Each row is where one point has got to under a steady rotation. How many ticks took it there?
The counts run from 0 to 504.
[ 27  28  -6   0  10 -12 -20  11 -11  -1   3  -8 -11  -6 -21  20  -9  -7
  -8 -17  22  22  -3 -14 -11  23   9  -2  20  -7 -12   0  17] : 99
[  0   2  13 -10  20  11  -5  13   4 -17 -12  14   4  -6   9  17 -17 -22
   2   0   6  10 -17 -43  -9 -18 -15 -10 -10   1 -17 -26  25] : 170
[  3  -6   0 -18 -21  -4  -4 -36  25   1   2  -4   0 -24  10   6  23   2
  -1  -2  -5 -15 -14  18 -12   0   3   2  -6 -21  -8 -33  -1] : 234
[  0  -7 -23  11 -36  11  -1 -20 -13  16 -14   5 -16 -15  18   3  10  28
  -7  -5 -14   0  14  14  10 -23   4 -15   3  -4   5  -8  11] : 12
[  3  14   5 -14   0 -15 -25   1  -7  -1  -7 -12   3 -13  -4  26 -26 -12
   9  13  -6   2 -18  -2   6  -4 -16 -18   3  18 -37 -20  11] : 478
[ 13  -6  -7 -16 -27  10   1  -7 -11   0 -26  12 -24   3   5  28 -14   6
   0  25   6  31   8   4  16   5  11   6  -1  21   0   7 -18] : 6
[ 24 -23  33 -14  -1  -7   9   9   5   6  -1 -25   7   7 -18 -14   1   4
 -12 -15 -26  17  32  -1   1   8  11   2  19  -2 -11  19   4] : 58
[ 15 -14  26  -9  -1   1 -11  -4   3   7  -4 -29 -14  -3 -14  -7 -11  -7
  10  -5   5  29  32   3 -12   6  -2  18  -4  -2 -11  -1 -35] : 55
[-16 -18  12  11  -5  -4 -18 -33 -16  -6  14   1  -4 -18  11   3 -17  12
  12  -1 -15 -14  17  21  15   9   3  23   6   0  10  17 -25] : 279
[ 36 -20 -17 -10   8 -11 -21 -13 -12   3   1 -11 -17  11 -32   5  -2 -16
   2  -4  24   2  14  22 -14   4 -16   3   8  22  -2   7  -3] : 69
[ -3  16   5 -33  -1 -12 -21  10  -6   2   2 -12  11  -7   4 -11 -30 -25
  15   6  -5  11 -11 -19  -8   0 -23 -19   5  -3 -28  -8 -16] : 460
[ -1  -3  -3   6  18   5   5  11  -6  -1 -12   6  -3   6  -7   9  -9   9
 -10 -14   2  12 -38 -28  20  -4   8  -6 -12 -19  -4 -11  46] : 165
[ -3  -2  16 -10 -25 -34   2   0   9  19   8   8   5 -18  32  12  16  -1
  -2  14   2 -20 -28  21  -2  -1  16   4 -13 -15  -9 -12 -16] : 216
[ -4  22   1  25   3  21   3  -6  15 -26 -18  -8 -14   0  -1 -10  10   9
  17   8 -19   1  23  18  10  29 -10  -1  23  12  15   3  11] : 294
[ 24  22  -5 -17 -13   9   7  13   4  -8 -30  -4 -33 -25  21   9   3   8
  -5   5 -11  23  15  -5 -11  -1 -15  -8  24  -6   0 -17  15] : 14
[ -4  38  -2  26 -13  -1   1  15  13  10 -17 -13  13  13 -18 -19  -3 -22
  -8  -1  -1  10 -13 -13 -20  22   7  -4   9 -13  -6  24  12] : 112
[ 17  -2  18 -11  15   3  -8 -33  -6   6   8  -2 -19   4   0  20 -17   0
 -11   6  10  17  25 -13  -3 -26   4  23 -11  16  15  15 -25] : 345
[ 10  -3 -22  -2 -16  -7  -7 -21   6  24 -16  -4 -13 -10  22   8   5   5
  -5   2 -23 -10  19  29 -15 -35 -21 -16  16  15   6  -8  -6] : 16
[ 11   3  -1 -12  10 -10  -3   7   8  -7 -14   8 -14   1 -14  26 -13 -11
  -4  -8  11  14 -34 -31   4  -9   5   5  -8 -21  -1 -23  27] : 166
[-14 -17  -5 -10 -24   3   6 -48   7   7 -11   5  -2  -9  -7 -10 -17 -16
  -9  11 -13 -15 -17  31   4  24  -5  -7  10  -2  -2  -1 -16] : 265
[  0 -28  -5 -13  -7  19  -8   2   6 -23   6   9   7  -8  16   1  39  12
  35  10  14 -14  -2  20   7   3  12  14 -10  23   7 -16  17] : 226
[  1  13   8  -6  31 -21  -7  11  -9  13  -7  -6  -4  12  -2   4  -9 -24
  11   0  14  -5 -40 -15 -13 -13 -17  15 -22 -13  -8  -1 -17] : 153
[ -1  12  10  23  -9  22  14   0   0   1 -19 -11 -10 -18  -5   3  -8   7
 -14  -2 -38  14  -9   9  -3  31   5   9  35  -2   1   2   7] : 299
[-10  -3   5   3  19   9  -6   9  -1  -6   5  19  15  11   4   7  -7  -4
  -5 -14  -7  -1 -18 -29  10 -29 -16 -26  -4   7  -8 -20  38] : 169
[-15 -34  -3 -10  -4  25  -1 -22  -5 -21  -3  16   3 -17   4 -19  -5   1
  -2  -5 -14 -12  -7  21   8  13 -14   7  19  20   4  13  25] : 262
[ -7 -11  -3  -1  -9  -7 -10 -29   7  -4  12  10  14  22 -15  19  -8   2
  -1   0  10  -3 -18 -21  19 -18  22  10 -30 -16   3 -16  12] : 163
[ 10 -16  -9 -17 -28  13   3  12   7  10  -4   5   3   1  11 -14   8   4
  16  14 -26  -4  33  18 -21 -22  -3  16  16  21  18  13  -5] : 21
[  2  -8 -27 -19 -13   9  -9 -20   2   3  14   9 -12  -4  -8 -10  -4  -4
   5  -9 -21 -24  -2  21  -4  18 -17  -6  24 -21  11 -26 -13] : 270
[ -3   1   7   6  18 -13 -23  -2  10  -3 -22  13  -9  -7   6  10 -20 -32
  12   1  19  -6 -21 -20 -13 -23 -16  12 -19  -6  -7 -26   6] : 171
[-17 -16  -3   6  -5   3 -18  18  28  -1   2  15   8 -10  25  -5  18   3
  40  -2  -1 -16   2  11  -4 -13  13  23  -4   5   6 -30   0] : 208
[  6  -9  22   8  14   3  18  16  13  20 -18  -3 -12  16  -4  -7 -32  -3
 -19 -11 -11  29   6 -12  -8  -5  21  13  22 -10  11  15   1] : 366
[ -1  -4  15 -24  21   5  -4 -11 -14 -13   3   0 -22 -12  16  -6  19  19
  -5 -17  -6   1  -5  10  31  19 -16 -28  17  -1 -15  -3  12] : 254
[  5  -8  -2   9  -1   6 -16  10 -17   2  20   4  16   4 -15 -20   1 -19
 -11 -24 -18   2  36 -14 -15  -9 -19 -23  24  -3 -12  11   0] : 84
[  3   3  -5  14 -20  16   3 -28 -23  -4  27  -1   2   8 -16  10  15  27
   1  10 -11   2  19   6  17   3  15  22  -2   8  21  13 -15] : 315
[ 16   8 -21  -3 -45  -9  -4 -32  -1  11 -19   2 -23 -13  16  19  -1  16
 -10  12  -5  10  16   9   4 -13   8  -8  -2 -15   3  -9 -10] : 11
[-28 -16  -5  13 -27  16  -8  10  -9  -4 -10   0  31   3 -12 -15  -7  -1
  17  10 -29 -11 -11  -4  12  -2  -5  -5  -4  17 -20   3  19] : 485
[  9  34 -14  11  10   0 -15  28  -7  31   7 -17  -7  14 -18   2  -5 -21
   3 -19   8  20 -19 -13 -29  16   3   6  11  -7 -11  -4 -20] : 117
[ 29  -2 -10  15   2  -1   8  14   2  18   0   8 -10 -21  -5  11 -23 -18
 -22   5  18  35   7  -8 -31 -13  10  -1   3 -11 -17 -27  13] : 389
[ -4  17  20  -4  -4   2  -1 -11  35   4   1 -17  23  10 -23  12 -18 -14
   2  -4  -8  25 -20 -33  -9  -8  22  10 -15 -10  -6 -14  -6] : 144
[ -9  -5  -9  -1 -29  19   2  21  -7 -13   3  26  10  -2  25  -6  17  -2
   2  16   4 -12 -16 -17   0   0   2 -21  -3  -5  -2 -27  31] : 200
[-10  14   3  25  -3 -18 -17 -25 -10  16  17 -18  25  -4  -4  10  -9   1
   0   1  14   4 -12 -10  -6 -19  25  21 -25  10  -6  22  -4] : 127
[-12  -4  -2   5   5 -22 -24  15   3   2  15  21   1  16  24   3   9   6
  19  -9  -2 -29  -1  -5  25 -26   4 -12  -3 -24   7 -27   2] : 186
[  4  21  22 -10  10 -14   6  15  16   2   4 -12   8   2 -14   7  -8 -15
  -5  -4 -10   9 -29 -41 -16  -6   1  20  -9 -32  -2 -10   6] : 148
[-10  -3  19   1  25   1  -7   4   4 -10  -3  -4 -10  -5  14 -17  -3  13
  15 -11 -30 -15  15  22  22  26 -13  -5  34  -1   9  16  -4] : 276
